One turn moves every row onto another: examples first, then more rows asked
K_240: [  1 -12 -14 -32  26   8 -11  13  -4  25  17 -17 -11  16  15  11  -7  -3
 -22 -21  21   8  -2   6 -32   8  36   1  15  -6 -26  18 -22  14  35   6
 -12   3  21   5  14 -18  -5  -8 -30   5   5 -15]
K_546: [ 40   1  -1 -34  13  -7   7 -18 -14  -8   2   6 -14  -4 -14   8 -31  12
  -6 -25  23  -6  13 -13  15   4  22  -2  18  15  14   9   8 -18 -24 -10
 -29  30  11 -26  -6  -5  27 -14 -11  47 -10   1]
K_588: [ 43   6  10   5  25 -19  -1 -16   6  35 -18   6 -11   9 -10  17   4   8
 -15   5  -9 -18   3  -3  13  -7   6  -6  31 -19   6  50 -14  13 -17 -26
  25  17 -11 -31 -11 -19  -5 -43  -8  -2  12  -6]
K_300: [ 32 -17  -5   1   7 -17  -4 -40  11   4  -6   1  -7   9   3  -2 -12  14
 -41 -11  -2  25   0   1   2 -14   2  17 -12   4   3  37   2  39  -1   0
  11  -3  -2 -15   0   2  -2 -28 -11 -51 -16 -14]
K_650: [ 27  -3  -1 -27  13 -15   8 -17 -13 -17  -6  10  -8 -11  -6  19 -38   9
  -6 -25  33 -12  15  -6   8  -2  19  -7  16  15  11   6  -5 -20 -13 -11
 -18  25  -6 -20  -4  -4  30 -15   2  44 -22  -4]
K_742: [ 38  -4   3   8  30 -26  -5 -18  -8  24 -12   4 -24  32  -7   7   1  -8
 -24   3  -7 -15   1   1  18 -25   8 -14  37 -15   3  43 -11  19 -21 -35
  24  14 -16 -25 -11  -9  15 -35  -4 -15  -4 -12]
K_702: [ 26   0  -1  -6   1 -13  -4 -11  -4 -13 -28 -12 -36  14  -2 -21  28  37
 -19 -18  20  -1   3 -20 -10 -35   1  -1  30 -44  11  31  33  15  12   2
  16 -10 -17 -24  14  -5  -4 -22 -18  -9  37  14]
K_895: [ 30  -5   6  -6  10  -7  -2 -22  -4 -15 -33 -10 -35  14  -9 -22  19  43
 -20 -14  14 -11  -2 -20  -8 -41  -9  -4  45 -34  -1  27  16  13  12   2
  14  -6 -14 -11  18  13  10 -22 -29 -14  40  24]
K_288: [-18  -2  10  15  -2   3   4 -25  -8  32 -19   2 -36 -21   2  10 -15 -13
   5  10  -3 -23   1 -12  25   9   1   6 -12   6   0  29   7  -1 -20 -28
  -2   2 -21  -7   9   9   8  10 -32 -40  16 -10]
K_636: [ 20 -14  -1  -7  -8 -21  -4 -38  17  14  -3   5 -15  13   2   3  -7  -2
 -28  -9  11  31  -2  -8   1 -17   8  32 -16 -11 -11  49   4  35  -4  -9
   1   0 -10 -31  16   0  -2 -25 -13 -27 -19 -10]
K_338: [  5 -18  -2 -21  37  -4 -10   4  -7   9  24 -18  -5  11  17  15 -12  -1
 -22  -7  24  15  -6  10 -30  -2  33  -2  20  -8 -19  20 -18  -2  40  11
 -12   1  23   2  11 -20  -5 -12 -40   6   8 -24]
K_474: [-11 -19 -17 -22  28   1  -9  12 -13   3  19 -19 -12  25  13  17 -17   9
 -17 -26  15  11 -10   6 -32  16  21  12   6  -7 -21  12 -20   7  49   1
  -4  -5   5   7   9 -14  -3 -14 -35   5   6 -12]
K_464: [-22 -11  10   1   9   6  10 -37 -15  29 -28 -12 -38  -7  -7   0  -9 -19
   1  -1  -8 -19  -4  -9  25  -8  -8   1   1   6  -2  24   2  -1  -1 -27
 -12   0 -22   5  -1  20   5  23 -23 -48  27  -6]
K_55: [-13  -8  26 -34  11  -3   1  -5 -27  -1  10 -47  -4  16   9 -18  21   1
 -20  -2  17 -29 -15  -3   8  15  -2   8  10  23 -10   6   8 -40 -10 -17
  -8 -11   5  -2   6  -1  27  13 -14  12  -2  30]
K_986: [ -9  -4  36 -38  14  -8  21  -1 -18  -2  21 -38 -16  11  14 -20   4   5
 -16  -4  27 -28 -13  -6   1  16  16   2  -4   2 -11   9   0 -44  -5 -11
 -12 -31   1   2  -5   6  28   8 -10   0  -7  21]
K_784: [ 20  -9  18 -31   6  14   4   0  -7   1  12 -23  10  34  -2  10 -15  27
 -13  -9  25 -32 -16  -9   9  -4  10  17  13 -17   9  -8  14 -19  23  21
 -13 -14 -29  18 -17 -10  36  10 -14  11  36  10]
K_595: [-10 -13 -20 -24  29   5 -20  12 -17   9  25 -30 -10  18  14   4  -5   0
 -23  -5   1  11   0   7 -26   9  26  17  17   3 -17  12 -14  -1  39  11
  -9  -8  10  11  20 -15   1  -5 -35  -1   8 -21]
K_916: [ 30   2   6 -15  19   4   8 -20 -15 -30   2   6 -12  -1 -18   9 -23  12
   1 -13  19 -10  12  -3  27   9  18 -10  21  -1   7   8   2 -27 -21 -13
 -25  10  12 -19  -6  -4  35 -18 -10  49 -17   1]
K_525: [ 24  10  -8 -23  18  -4   9 -11 -19 -24 -11   1  -1  -7 -17   0 -23  20
 -10 -28  10 -10   6  -7  22   3  27  -5  26   7  13   0   7 -29 -24  -9
 -18  20  -3 -20   2   7  45 -14  -4  43 -13   1]
K_352: [ -3  -7 -11 -28  31  -2 -24  -3  -7  11  30  -8 -21  19  16  -1  -2  -2
 -14 -16  12  12   0   9 -29   5  28  11  24 -17 -16  12 -25  -2  46  12
 -17  -2  16  -1  10 -22   4 -12 -35   7   3 -12]
K_267: [ 24  -3   6 -22   1 -12   5 -30 -16 -18 -31  -8 -21  13  -4 -25  36  39
 -16 -15  14  -9  14 -14  -7 -37  -5   0  38 -33   4  14  21  10   7  -3
  14  -4  -7 -17  17  -1  -5  -9 -22 -22  44  20]
K_583: [ 27   4   6 -22  -6 -12  -4 -28 -19 -24 -34 -20 -35   5  -4 -14  16  41
 -18 -24  12 -15   3 -13 -13 -42  -2 -18  27 -33  14  27  28  17   2 -12
  14 -15 -11 -14  12   0  -7 -12 -20 -12  33  21]
K_180: [-25 -15  18  11   3   9   6 -32 -27  24 -19  -3 -36  -5  -2  17 -16 -12
  -3   4  -4 -22  -4  -9  18  -7  -3   2   5   9  -9  36  11  13 -13 -19
  -4   1 -11  -2  10   9  10  26 -37 -44  27  -5]
K_346: [ 26  -8  -3   1  -4 -24  -5 -29  14   9  -6  -9  -8  22   5   0  -1   1
 -33  -7   6  43   2  -1  -7 -17 -10  23   0   1   7  45   0  32 -11   4
   2   1  -6 -24   4  12  -6 -20  -9 -37 -12 -10]
K_788: [ 21   2   4 -24  27  -6   9  -9  -4 -18  -6  10  -2 -12 -15   5 -23  14
   6 -32  18  -3   8 -12  17   8   9  -1  15  15  12  -4 -11 -15 -15 -12
 -30  30  -3 -18  -8   2  35 -15  -6  39 -12  -4]
K_881: [-24   6   6   5   2   1   7 -38 -17  27 -17 -10 -28  -7   1   3 -10 -18
   6 -13  -8 -27   5  -4  27 -17  -6  10  -7  11  -5  26   4  -2 -14 -28
  -5   1 -20  -5   5   2   6  30 -30 -42  27  -5]
K_554: [-11  -8  32 -50  16   0   1  -3 -16  -6  13 -43 -17  13   3 -13   7  10
 -17   9  26 -36 -17  -4   7  26  12  13   0  13 -14   8  -2 -36  -6 -17
  -3 -21   1   3   6  -7  13  11   2   5   0  15]
K_714: [ 19  -7  23 -37  12  27   6 -11 -18   1   0 -34  16  29  -3   3 -17  23
 -13 -26  22 -20 -17  -6  12  -2  30  29  13 -29   8   2  22 -18  21  15
  -5 -14 -25  -2 -15  -5  39  13 -21  14  27   8]
K_17: [ 19  -1   7 -14   5 -12 -12 -40 -15 -16 -23 -13 -28   7 -11 -28  31  29
 -27 -23  16 -16   8 -25  -5 -36  -8 -15  28 -36  10  10  30  12  12  -3
  15 -13  -7 -18   5   2   2  -9 -15 -15  43  19]
K_522: [ 17  -2   1 -42  -5  22   1  -9 -21   4  -2 -39  13  18  -9   4 -11  27
 -16 -21  15 -16 -16   6   7 -12  25  30  20 -22   2  -8   1 -17  12  17
  -7 -22 -21  17 -23   3  36  13 -26   7  34   9]
K_425: [-27   6  14  14  -4   3  -8 -34 -13  23  -8  -8 -37 -17   5   7 -20 -12
  -3   0 -16 -16   3 -17  16 -14 -12   5 -10   5   0  27   8   0 -14 -33
   0   3 -10   6  -3   9  11  17 -25 -42   9  -1]
K_9: [ 40   6  -4   4  20 -33  -9 -26   0  31 -17   6  -9   9   4  15   3 -11
 -13   3 -16 -20  -3   3  16 -14  14 -13  29 -15  -2  36 -14  16 -27 -19
  29  15 -15 -23 -13  -4  18 -43 -11 -14   8   0]

K_881 turns into K_240
K_180 turns into K_352
Where do these go?
K_650 turns into K_464
K_9 turns into K_554
K_474 turns into K_895
K_784 turns into K_742
K_595 turns into K_702
K_522 turns into K_588

